500 stands for zero in the data rows.
How far apart are the two rows of each pair, measured in a hidden way? 0 means very close, and 30 very far. Two or three weighted sums of its numbers give each row a place; it is the straight-line distance between the places.
array([487., 487., 999.,   0., 302., 996., 185., 348., 719., 462., 999., 497.])
array([519., 516., 499., 502., 498., 510., 485., 478., 471., 495., 503., 508.]) >> 17
array([474., 485., 552., 510., 491., 494., 500., 498., 534., 484., 523., 522.])
array([643., 528., 402., 469., 449., 541., 517., 486., 434., 500., 595., 372.]) >> 6
array([447., 466., 520., 504., 513., 465., 508., 499., 534., 485., 465., 507.])
array([505., 507., 493., 499., 483., 492., 486., 487., 486., 492., 500., 511.]) >> 3
array([420., 316., 605., 505., 474., 488., 485., 484., 500., 474., 563., 551.])
array([517., 508., 491., 499., 502., 514., 502., 497., 488., 495., 501., 505.]) >> 7
array([482., 474., 555., 283., 315., 766., 283., 479., 466., 309., 508., 571.])
array([503., 490., 345., 568., 531., 544., 694., 557., 297., 515., 444., 496.]) >> 5
array([761., 999., 303., 398., 426., 640., 508., 446., 456., 493., 633., 417.])
array([478., 463., 531., 506., 498., 498., 506., 503., 515., 490., 532., 521.]) >> 19
array([459., 436., 535., 509., 498., 465., 492., 482., 524., 505., 497., 511.])
array([398., 404., 657., 506., 460., 495., 470., 459., 526., 484., 569., 579.]) >> 2
array([488., 500., 510., 603., 644., 492., 591., 775., 516., 536., 494., 459.])
array([465., 486., 475., 575., 569., 484., 553., 614., 516., 490., 439., 494.]) >> 5
array([426., 451., 609., 491., 460., 491., 424., 444., 557., 493., 560., 548.])
array([503., 493., 685.,  61., 353., 886., 206., 314., 527., 471., 675., 520.]) >> 8
array([523., 488., 468., 495., 496., 512., 480., 482., 461., 507., 504., 498.])
array([512., 498., 463., 518., 522., 497., 530., 502., 459., 511., 473., 497.]) >> 1
array([509., 490., 466., 507., 514., 533., 503., 489., 448., 500., 491., 502.])
array([529., 506., 428., 519., 522., 540., 553., 515., 422., 505., 475., 499.]) >> 1
array([508., 492., 420., 514., 525., 512., 518., 506., 429., 535., 459., 491.])
array([358., 179., 662., 501., 469., 472., 484., 449., 521., 489., 507., 546.]) >> 12
array([  0., 446., 999., 808., 563.,   0., 474., 490., 999., 482., 219., 543.])
array([507., 487., 396., 514., 504., 539., 569., 520., 405., 527., 481., 498.]) >> 7
array([482., 489., 599., 517., 455., 492., 458., 502., 517., 416., 590., 518.])
array([240.,   0., 864., 503., 407., 478., 471., 389., 507., 490., 573., 726.]) >> 21
array([513., 499., 485., 498., 505., 515., 505., 493., 488., 497., 501., 500.])
array([506., 499., 338., 562., 606., 441., 777., 492., 218., 676., 468., 433.]) >> 8
array([516., 506., 487., 498., 505., 514., 498., 493., 473., 495., 500., 509.])
array([444., 387., 583., 506., 470., 485., 492., 490., 499., 461., 538., 527.]) >> 4
array([329., 158., 813., 497., 386., 493., 336., 358., 507., 485., 667., 684.])
array([419., 264., 592., 508., 487., 489., 506., 496., 503., 482., 519., 569.]) >> 9
array([533., 507., 412., 504., 522., 490., 512., 489., 411., 563., 471., 495.])
array([489., 497., 530., 500., 485., 494., 479., 468., 498., 493., 508., 498.]) >> 1
array([464., 486., 577., 493., 448., 484., 400., 439., 548., 489., 578., 560.])
array([ 55., 458., 860., 611., 570.,   0., 475., 483., 999., 451., 314., 627.]) >> 16
array([527., 499., 393., 516., 532., 514., 581., 504., 383., 517., 446., 471.])
array([532., 500., 393., 502., 536., 500., 536., 489., 392., 546., 458., 497.]) >> 1
array([522., 502., 461., 483., 488., 513., 494., 494., 469., 511., 502., 512.])
array([506., 483., 448., 502., 523., 506., 498., 478., 425., 505., 455., 484.]) >> 3
array([486., 491., 505., 485., 473., 495., 473., 491., 501., 475., 494., 516.])
array([511., 505., 486., 501., 496., 505., 486., 479., 468., 493., 496., 507.]) >> 1
array([487., 490., 520., 507., 494., 481., 497., 491., 511., 496., 501., 517.])
array([508., 493., 470., 496., 485., 517., 496., 493., 461., 501., 503., 504.]) >> 1
array([492., 485., 485., 505., 512., 521., 498., 492., 480., 504., 494., 487.])
array([517., 498., 475., 491., 494., 514., 496., 490., 472., 492., 505., 501.]) >> 1
array([522., 517., 494., 501., 501., 518., 501., 495., 474., 507., 508., 516.])
array([511., 491., 400., 511., 496., 538., 551., 500., 397., 504., 486., 516.]) >> 2
array([518., 514., 493., 487., 495., 502., 501., 500., 492., 498., 495., 505.])
array([485., 497., 558., 510., 482., 488., 498., 493., 515., 460., 513., 521.]) >> 1
array([500., 502., 591., 349., 333., 704., 319., 483., 477., 300., 512., 588.])
array([493., 490., 484., 534., 574., 497., 546., 498., 511., 604., 504., 476.]) >> 9
array([504., 499., 474., 507., 525., 501., 543., 496., 464., 510., 477., 490.])
array([335., 443., 644., 581., 512., 257., 456., 523., 730., 506., 418., 528.]) >> 5
array([565., 503., 632., 639., 524., 434., 471., 495., 822., 543., 554., 330.])
array([540., 522., 438., 523., 520., 522., 538., 506., 413., 514., 457., 489.]) >> 7
array([619., 673., 411., 461., 480., 619., 491., 470., 427., 503., 555., 495.])
array([999., 711., 457., 404., 164., 491., 562., 273., 500., 486., 999.,  23.]) >> 25
array([819., 999., 310., 364., 371., 530., 546., 382., 478., 499., 730., 326.])
array([505., 495., 487., 494., 498., 505., 487., 478., 476., 495., 504., 506.]) >> 14
array([450., 476., 444., 604., 585., 467., 562., 671., 519., 501., 405., 501.])
array([510., 484., 505., 506., 421., 492., 389., 532., 513., 119., 522., 462.]) >> 16
array([460., 474., 541., 505., 489., 480., 500., 494., 521., 485., 491., 509.])
array([497., 492., 570., 222., 319., 836., 242., 479., 464., 311., 508., 563.]) >> 4
array([382., 151., 627., 521., 492., 455., 494., 466., 517., 496., 498., 540.])
array([545., 517., 409., 518., 522., 502., 572., 512., 399., 519., 451., 485.]) >> 13
array([448., 436., 545., 509., 501., 479., 500., 499., 524., 497., 495., 519.])
array([455., 407., 538., 484., 483., 461., 499., 503., 523., 500., 495., 532.]) >> 2
array([519., 507., 434., 511., 533., 494., 571., 496., 390., 512., 441., 471.])
array([999., 999., 182., 381., 302., 511., 522., 372., 499., 499., 871.,  92.]) >> 17
array([634., 624., 413., 447., 457., 599., 516., 463., 428., 496., 575., 463.])
array([532., 492., 432., 499., 500., 523., 513., 493., 425., 495., 486., 503.]) >> 6
array([381., 481., 485., 319., 414., 486., 442.,  73., 467., 455., 218., 775.])
array([521., 503., 493., 498., 500., 519., 502., 506., 489., 515., 511., 512.]) >> 13
array([467., 480., 562., 522., 502., 483., 492., 488., 525., 499., 522., 534.])
array([503., 505., 482., 504., 557., 502., 573., 495., 431., 594., 481., 490.]) >> 3
array([465., 470., 588., 521., 485., 488., 485., 482., 501., 473., 545., 543.])
array([479., 499., 430., 534., 568., 451., 497., 504., 500., 521., 425., 494.]) >> 2
array([495., 508., 515., 507., 461., 497., 448., 491., 539., 436., 509., 521.])
array([443., 453., 574., 482., 467., 478., 435., 456., 549., 498., 539., 544.]) >> 5
array([504., 504., 735., 362., 265., 708., 432., 490., 544., 242., 599., 596.])
array([504., 500., 487., 502., 496., 511., 489., 490., 483., 502., 505., 500.]) >> 4
array([503., 527., 496., 632., 903., 490., 776., 999., 511., 905., 479., 320.])
array([506., 512., 535., 195., 387., 844., 293., 434., 418., 418., 497., 523.]) >> 11
array([459., 500., 432., 627., 612., 453., 545., 676., 517., 519., 387., 510.])
array([501., 488., 459., 492., 496., 502., 494., 483., 460., 490., 477., 483.]) >> 9
array([517., 503., 469., 488., 493., 517., 485., 482., 466., 485., 490., 498.])
array([310., 468., 506., 270., 236., 503., 358.,   0., 500., 314., 257., 999.]) >> 14
array([968., 999., 216., 413., 333., 497., 503., 416., 483., 489., 811., 125.])
array([503., 503., 488., 504., 498., 515., 500., 499., 486., 500., 492., 496.]) >> 16
array([447., 491., 463., 617., 636., 489., 573., 675., 521., 522., 435., 470.])
array([467., 513., 501., 633., 821., 496., 703., 999., 503., 658., 476., 374.]) >> 10
array([456., 484., 581., 507., 444., 499., 400., 470., 547., 467., 579., 545.])
array([999., 557., 391., 471., 310., 491., 720., 503., 503., 769., 659.,   0.]) >> 24
array([512., 507., 490., 502., 501., 520., 496., 486., 460., 493., 494., 500.])
array([463., 441., 546., 509., 495., 474., 498., 494., 533., 506., 505., 523.]) >> 3
array([524., 499., 468., 490., 495., 516., 505., 506., 466., 498., 489., 496.])
array([513., 506., 481., 494., 485., 506., 508., 505., 473., 502., 506., 516.]) >> 1
array([529., 497., 455., 499., 499., 536., 517., 496., 434., 490., 492., 506.])
array([503., 489., 455., 683., 585., 430., 936., 575., 135., 588., 486., 444.]) >> 7
array([999., 873., 426., 390., 132., 490., 568., 245., 495., 482., 999.,   0.])
array([736., 504., 510., 493., 316., 496., 532., 465., 472., 444., 527., 200.]) >> 15
array([491., 501., 490., 561., 609., 488., 570., 587., 516., 580., 496., 456.])
array([  0., 479., 999., 634., 628.,   0., 411., 486., 999., 297., 367., 855.]) >> 19
array([504., 485., 480., 488., 498., 514., 498., 494., 482., 504., 503., 500.])
array([506., 495., 468., 492., 487., 513., 481., 475., 466., 496., 496., 489.]) >> 1
array([499., 498., 494., 592., 770., 487., 682., 683., 512., 841., 495., 380.])
array([530., 498., 463., 500., 506., 533., 507., 492., 456., 494., 499., 505.]) >> 10
array([568., 485., 698., 683., 520., 418., 477., 517., 939., 517., 623., 306.])
array([496., 500., 528., 387., 359., 602., 365., 487., 449., 277., 494., 592.]) >> 15
array([503., 495., 511., 472., 469., 481., 471., 463., 488., 482., 502., 522.])
array([502., 508., 517., 550., 568., 500., 532., 567., 509., 544., 486., 463.]) >> 4
array([566., 496., 629., 778., 499., 434., 471., 554., 795., 502., 820., 391.])
array([520., 511., 489., 487., 486., 513., 502., 502., 481., 500., 504., 510.]) >> 15
array([482., 482., 509., 401., 397., 550., 404., 463., 436., 352., 494., 557.])
array([502., 496., 504., 930., 604., 340., 648., 677., 856., 646., 509., 191.]) >> 22
array([494., 495., 514., 499., 488., 491., 497., 496., 515., 494., 508., 511.])
array([445., 491., 442., 417., 495., 500., 503., 468., 451., 503., 281., 567.]) >> 5
array([440., 397., 533., 519., 500., 472., 497., 497., 516., 499., 494., 515.])
array([485., 492., 492., 503., 494., 496., 491., 495., 497., 502., 492., 502.]) >> 3
array([462., 486., 503., 422., 466., 500., 479., 353., 454., 476., 465., 593.])
array([487., 494., 533., 511., 414., 482., 375., 483., 519., 297., 545., 502.]) >> 12
array([305., 357., 225., 881., 951., 467., 536., 999., 511., 519.,   3., 504.])
array([487., 473., 489., 523., 513., 481., 500., 495., 558., 545., 490., 436.]) >> 24
array([503., 484., 463., 491., 499., 520., 495., 491., 469., 509., 501., 501.])
array([515., 495., 404., 521., 515., 534., 571., 512., 377., 484., 458., 495.]) >> 1
array([547., 505., 583., 797., 509., 457., 492., 744., 702., 497., 790., 458.])
array([539., 517., 394., 593., 999., 481., 908., 681., 509., 999., 417., 256.]) >> 24
array([481., 484., 554., 514., 462., 492., 441., 485., 509., 373., 527., 490.])
array([502., 484., 316., 514., 581., 471., 615., 487., 311., 687., 461., 457.]) >> 12
array([494., 495., 515., 502., 500., 489., 501., 491., 508., 501., 504., 523.])
array([496., 482., 533., 395., 410., 577., 416., 445., 469., 452., 519., 535.]) >> 3
array([513., 485., 434., 507., 503., 524., 515., 483., 419., 488., 487., 504.])
array([496., 491., 502., 506., 499., 491., 504., 492., 516., 500., 515., 515.]) >> 2
array([461., 491., 411., 597., 664., 485., 536., 582., 523., 549., 399., 475.])
array([433., 436., 635., 511., 451., 481., 485., 502., 521., 476., 589., 559.]) >> 8
array([500., 498., 443., 504., 538., 505., 523., 495., 437., 578., 474., 498.])
array([524., 508., 477., 505., 495., 523., 508., 510., 463., 498., 486., 490.]) >> 3
array([530., 487., 538., 729., 568., 419., 543., 531., 791., 572., 547., 296.])
array([508., 505., 471., 490., 486., 515., 488., 484., 465., 491., 492., 500.]) >> 11
array([525., 495., 398., 515., 542., 502., 567., 494., 381., 517., 439., 471.])
array([502., 470., 586., 411., 413., 565., 496., 478., 521., 486., 580., 500.]) >> 4
array([499., 499., 592.,  52., 374., 903., 229., 306., 488., 464., 597., 516.])
array([459., 499., 494., 645., 786., 490., 677., 999., 514., 621., 481., 409.]) >> 22
array([499., 493., 377., 553., 709., 491., 593., 515., 504., 887., 457., 424.])
array([749., 897., 328., 414., 437., 602., 519., 449., 465., 499., 637., 393.]) >> 18
array([509., 509., 488., 500., 486., 510., 495., 511., 491., 506., 498., 507.])
array([473., 501., 497., 623., 728., 494., 639., 875., 509., 607., 491., 431.]) >> 13
array([362., 466., 409., 748., 960., 499., 704., 999., 512., 563., 246., 473.])
array([404., 491., 485., 400., 454., 506., 480., 323., 467., 448., 355., 680.]) >> 25
array([487., 494., 500., 499., 493., 492., 492., 495., 506., 503., 490., 497.])
array([468., 452., 523., 502., 490., 459., 481., 470., 515., 482., 485., 501.]) >> 3
array([512., 501., 494., 500., 502., 512., 495., 486., 473., 487., 497., 502.])
array([371., 130., 698., 512., 454., 498., 497., 490., 500., 473., 581., 615.]) >> 12
array([504., 494., 892.,   0., 359., 999.,  67., 245., 620., 468., 838., 515.])
array([437., 490., 449., 424., 467., 490., 512., 453., 461., 462., 413., 645.]) >> 9
array([415., 378., 599., 506., 481., 448., 494., 485., 533., 488., 494., 523.])
array([303., 500., 713., 701., 688.,   0., 287., 489., 999., 459., 448., 921.]) >> 20
array([530., 496., 434., 506., 516., 512., 497., 480., 428., 505., 471., 500.])
array([502., 500., 582., 251., 319., 798., 262., 476., 471., 354., 508., 557.]) >> 4
array([472., 488., 531., 510., 410., 492., 356., 473., 552., 423., 563., 542.])
array([504., 499., 486., 504., 507., 518., 503., 500., 480., 496., 497., 501.]) >> 3
array([529., 500., 399., 515., 527., 510., 540., 504., 411., 535., 458., 488.])
array([689., 955., 339., 418., 461., 688., 515., 467., 440., 495., 583., 438.]) >> 20
array([499., 494., 466., 581., 647., 402., 859., 513., 188., 700., 483., 419.])
array([566., 475., 999., 999., 471., 358., 396., 688., 999., 508., 999., 495.]) >> 29
array([515., 500., 414., 517., 513., 550., 575., 512., 408., 493., 469., 494.])
array([514., 493., 453., 499., 503., 506., 485., 483., 457., 510., 481., 495.]) >> 3
array([491., 494., 502., 491., 471., 487., 498., 505., 510., 500., 502., 505.])
array([332., 462., 375., 315., 486., 494., 500., 243., 491., 506.,   0., 763.]) >> 14
array([384., 502., 365., 403., 520., 498., 607., 366., 492., 599., 210., 798.])
array([513., 508., 490., 496., 491., 503., 486., 489., 482., 510., 509., 504.]) >> 17
array([490., 473., 513., 499., 462., 500., 453., 510., 514., 354., 536., 479.])
array([451., 510., 488., 650., 803., 479., 680., 992., 526., 627., 458., 413.]) >> 16
array([510., 496., 500., 576., 525., 496., 535., 573., 564., 501., 521., 440.])
array([513., 491., 445., 493., 488., 524., 503., 492., 442., 488., 485., 502.]) >> 4
array([503., 500., 498., 496., 493., 498., 490., 486., 481., 492., 496., 500.])
array([555., 484., 663., 657., 501., 448., 485., 494., 794., 507., 814., 373.]) >> 11
array([527., 495., 437., 498., 516., 514., 508., 483., 435., 513., 481., 504.])
array([476., 491., 535., 505., 474., 488., 488., 495., 528., 485., 529., 504.]) >> 2
array([514., 495., 388., 500., 576., 467., 588., 484., 346., 706., 480., 495.])
array([522., 511., 478., 504., 502., 520., 501., 487., 467., 491., 495., 504.]) >> 8
array([  0., 397., 999., 820., 540.,   0., 486., 500., 999., 485., 236., 514.])
array([407., 500., 273., 409., 535., 503., 536., 446., 478., 544.,  50., 712.]) >> 8
array([410., 509., 382., 436., 527., 491., 603., 460., 487., 764., 371., 740.])
array([399., 248., 600., 505., 481., 457., 503., 476., 525., 497., 496., 536.]) >> 22
array([480., 485., 495., 582., 614., 492., 581., 714., 512., 539., 495., 472.])
array([999., 999.,   3., 439., 379., 509., 499., 474., 498., 540., 783.,   0.]) >> 19
array([401., 508., 293., 758., 802., 407., 501., 899., 507., 513., 170., 498.])
array([504., 490., 372., 600., 583., 493., 793., 524., 226., 554., 454., 446.]) >> 23
array([497., 499., 506., 540., 584., 489., 555., 553., 531., 639., 504., 457.])
array([514., 493., 475., 495., 498., 508., 483., 486., 480., 503., 499., 509.]) >> 5
array([411., 483., 449., 358., 474., 490., 492., 329., 457., 498., 217., 638.])
array([383., 512., 424., 415., 527., 487., 644., 347., 499., 670., 249., 825.]) >> 16
array([520., 512., 483., 492., 484., 507., 484., 486., 462., 482., 485., 507.])
array([907., 999., 253., 402., 353., 512., 508., 414., 495., 505., 780., 221.]) >> 15
array([525., 511., 493., 509., 507., 521., 502., 489., 463., 488., 499., 516.])
array([521., 487., 372., 511., 610., 481., 660., 498., 314., 701., 487., 487.]) >> 8
array([512., 489., 482., 498., 504., 525., 510., 503., 480., 491., 497., 498.])
array([466., 449., 548., 510., 498., 504., 512., 507., 513., 484., 522., 505.]) >> 1
array([407., 439., 526., 485., 211., 485., 106., 273., 509., 349., 680., 599.])
array([501., 491., 516., 500., 499., 488., 486., 485., 519., 499., 515., 522.]) >> 9
array([509., 501., 395., 504., 563., 489., 553., 489., 374., 651., 459., 483.])
array([516., 495., 440., 515., 503., 521., 506., 496., 432., 499., 474., 497.]) >> 5
array([519., 921.,   0., 658., 999., 487., 512., 737., 512., 996.,   0., 284.])
array([481., 489., 526., 509., 488., 483., 490., 488., 525., 502., 523., 521.]) >> 24
array([483., 473., 510., 503., 446., 490., 412., 498., 497., 241., 518., 462.])
array([520., 509., 501., 502., 500., 509., 498., 498., 485., 505., 511., 525.]) >> 11
array([476., 484., 584., 520., 448., 495., 431., 494., 503., 370., 582., 494.])
array([518., 487., 455., 493., 498., 519., 499., 496., 453., 498., 483., 483.]) >> 5
array([502., 492., 713., 229., 362., 726., 378., 319., 555., 480., 725., 518.])
array([524., 494., 379., 500., 533., 501., 539., 488., 388., 537., 440., 471.]) >> 10
array([510., 501., 461., 614., 999., 494., 877., 999., 506., 999., 460., 263.])
array([493., 499., 603., 378., 327., 662., 341., 479., 473., 259., 492., 571.]) >> 20
array([481., 503., 504., 589., 631., 485., 581., 687., 517., 564., 487., 451.])
array([496., 493., 500., 569., 620., 492., 581., 593., 521., 602., 493., 442.]) >> 5
array([508., 504., 476., 595., 836., 482., 725., 690., 503., 999., 475., 334.])
array([407., 449., 569., 511., 322., 486., 231., 398., 512., 389., 663., 571.]) >> 18
array([667., 620., 382., 447., 434., 571., 498., 458., 444., 505., 613., 417.])
array([495., 498., 484., 498., 493., 505., 501., 505., 495., 501., 498., 499.]) >> 5
array([452., 472., 569., 503., 476., 481., 492., 490., 536., 482., 528., 527.])
array([511., 486., 330., 594., 558., 520., 751., 524., 243., 540., 461., 482.]) >> 4
array([422., 410., 593., 502., 474., 460., 487., 480., 533., 504., 517., 542.])
array([434., 435., 653., 509., 441., 495., 478., 500., 514., 446., 645., 563.]) >> 3
array([498., 507., 511., 560., 574., 487., 546., 580., 523., 552., 503., 483.])
array([473., 494., 555., 510., 483., 493., 495., 492., 509., 468., 514., 523.]) >> 3
array([585., 501., 477., 473., 448., 491., 502., 470., 458., 492., 560., 445.])
array([512., 494., 461., 505., 506., 530., 511., 510., 467., 491., 485., 498.]) >> 6
array([488., 493., 519., 506., 497., 482., 490., 482., 509., 491., 508., 519.])
array([512., 498., 483., 491., 496., 513., 509., 494., 478., 498., 506., 511.]) >> 1
array([482., 489., 506., 530., 529., 493., 525., 544., 527., 507., 490., 483.])
array([521., 507., 473., 505., 503., 512., 511., 507., 468., 491., 475., 497.]) >> 3
array([520., 496., 449., 496., 500., 518., 506., 502., 462., 501., 484., 494.])
array([524., 491., 397., 509., 534., 506., 529., 479., 391., 527., 461., 487.]) >> 2
array([853., 999., 189., 431., 421., 683., 495., 488., 467., 525., 660., 299.])
array([531., 505., 423., 563., 883., 483., 754., 536., 500., 999., 466., 339.]) >> 26
array([478., 494., 550., 522., 504., 495., 493., 492., 531., 502., 529., 527.])
array([502., 482., 426., 480., 545., 481., 573., 487., 387., 666., 492., 499.]) >> 7
array([483., 487., 466., 533., 532., 460., 492., 505., 492., 497., 460., 505.])
array([461., 484., 566., 497., 463., 485., 441., 466., 539., 482., 545., 537.]) >> 2
array([520., 505., 480., 489., 490., 506., 491., 487., 477., 498., 500., 513.])
array([436., 504., 510., 415., 389., 498., 446., 288., 470., 334., 467., 690.]) >> 2
array([468., 483., 524., 517., 361., 490., 299., 475., 511., 236., 538., 512.])
array([516., 500., 491., 500., 506., 522., 501., 488., 465., 478., 491., 503.]) >> 10
array([494., 500., 585., 509., 458., 496., 469., 500., 493., 387., 572., 514.])
array([468., 488., 573., 492., 457., 483., 429., 458., 550., 487., 552., 554.]) >> 6
array([492., 484., 496., 493., 503., 480., 503., 480., 499., 517., 498., 494.])
array([656., 500., 411., 497., 455., 511., 527., 494., 437., 545., 573., 355.]) >> 8
array([502., 476., 569., 352., 419., 607., 402., 347., 501., 493., 601., 511.])
array([469., 482., 515., 507., 499., 492., 506., 497., 511., 488., 479., 495.]) >> 6
array([500., 495., 485., 497., 493., 510., 493., 495., 483., 496., 491., 492.])
array([487., 485., 562., 519., 452., 498., 435., 508., 495., 324., 561., 485.]) >> 8
array([473., 463., 534., 503., 495., 494., 497., 489., 506., 487., 527., 520.])
array([515., 505., 477., 487., 493., 513., 498., 502., 493., 500., 498., 499.]) >> 1
array([518., 521., 491., 495., 483., 499., 484., 486., 482., 510., 506., 514.])
array([772., 936., 268., 441., 431., 668., 494., 493., 449., 518., 617., 346.]) >> 18
array([491., 489., 485., 505., 509., 493., 508., 498., 484., 522., 484., 497.])
array([521., 498., 464., 508., 510., 515., 502., 495., 462., 500., 488., 493.]) >> 2
array([575., 587., 435., 471., 479., 584., 487., 467., 426., 488., 534., 485.])
array([487., 503., 542., 513., 490., 487., 489., 475., 498., 480., 520., 529.]) >> 4
array([698., 590., 379., 449., 428., 556., 529., 474., 442., 501., 651., 367.])
array([498., 506., 546., 393., 351., 581., 382., 485., 467., 300., 491., 568.]) >> 9
array([513., 502., 485., 491., 496., 508., 492., 490., 485., 500., 499., 503.])
array([523., 493., 459., 499., 513., 519., 503., 490., 452., 502., 485., 494.]) >> 1
array([511., 503., 500., 507., 515., 516., 499., 489., 484., 501., 499., 507.])
array([492., 493., 725., 308., 259., 769., 281., 468., 518., 218., 544., 594.]) >> 5
array([521., 523., 490., 490., 484., 498., 486., 483., 486., 504., 508., 511.])
array([510., 501., 503., 516., 529., 488., 516., 498., 507., 534., 503., 504.]) >> 1
array([475., 496., 533., 508., 487., 480., 492., 482., 499., 479., 486., 510.])
array([466., 502., 426., 576., 629., 442., 501., 521., 500., 533., 381., 476.]) >> 3
array([510., 498., 486., 501., 500., 516., 499., 493., 472., 502., 503., 505.])
array([493., 488., 501., 357., 378., 591., 386., 469., 426., 356., 501., 575.]) >> 6
array([503., 484., 348., 591., 536., 542., 719., 571., 269., 508., 430., 474.])
array([481., 495., 537., 505., 475., 488., 498., 499., 521., 498., 526., 512.]) >> 2
array([476., 492., 494., 618., 770., 489., 671., 999., 503., 636., 496., 396.])
array([517., 497., 465., 486., 498., 522., 506., 495., 475., 516., 504., 502.]) >> 17
array([412., 487., 506., 303., 360., 486., 396.,   0., 480., 447., 395., 795.])
array([517., 511., 493., 499., 502., 517., 497., 497., 480., 496., 497., 508.]) >> 15
array([523., 504., 469., 483., 485., 511., 494., 489., 476., 496., 500., 501.])
array([508., 509., 487., 500., 496., 510., 492., 486., 479., 496., 506., 511.]) >> 1
array([489., 474., 385., 506., 610., 477., 641., 504., 328., 764., 468., 461.])
array([437., 315., 569., 500., 479., 469., 486., 483., 503., 499., 516., 561.]) >> 9
array([540., 482., 559., 730., 533., 421., 490., 526., 772., 539., 621., 335.])
array([403., 501., 344., 440., 543., 490., 618., 473., 491., 921., 359., 779.]) >> 26
array([509., 503., 370., 549., 528., 555., 623., 507., 342., 508., 457., 495.])
array([492., 493., 537., 507., 489., 492., 482., 489., 498., 427., 520., 489.]) >> 6
array([451., 472., 554., 520., 390., 493., 324., 476., 511., 335., 569., 515.])
array([472., 462., 558., 519., 501., 496., 508., 506., 523., 478., 535., 525.]) >> 8
array([  0., 489., 959., 617., 616.,   0., 396., 481., 999., 354., 380., 857.])
array([508., 506., 627., 136., 326., 902., 199., 454., 493., 392., 539., 534.]) >> 18
array([492., 491., 670., 341., 265., 692., 325., 481., 514., 211., 531., 583.])
array([330., 468., 780., 713., 544.,   0., 334., 539., 986., 490., 323., 558.]) >> 6
array([512., 508., 497., 499., 504., 509., 498., 496., 473., 491., 486., 509.])
array([518., 498., 411., 521., 619., 469., 683., 489., 298., 671., 481., 479.]) >> 7
array([440., 480., 524., 510., 511., 444., 488., 489., 543., 489., 459., 533.])
array([483., 497., 499., 500., 497., 495., 500., 502., 507., 510., 481., 491.]) >> 2
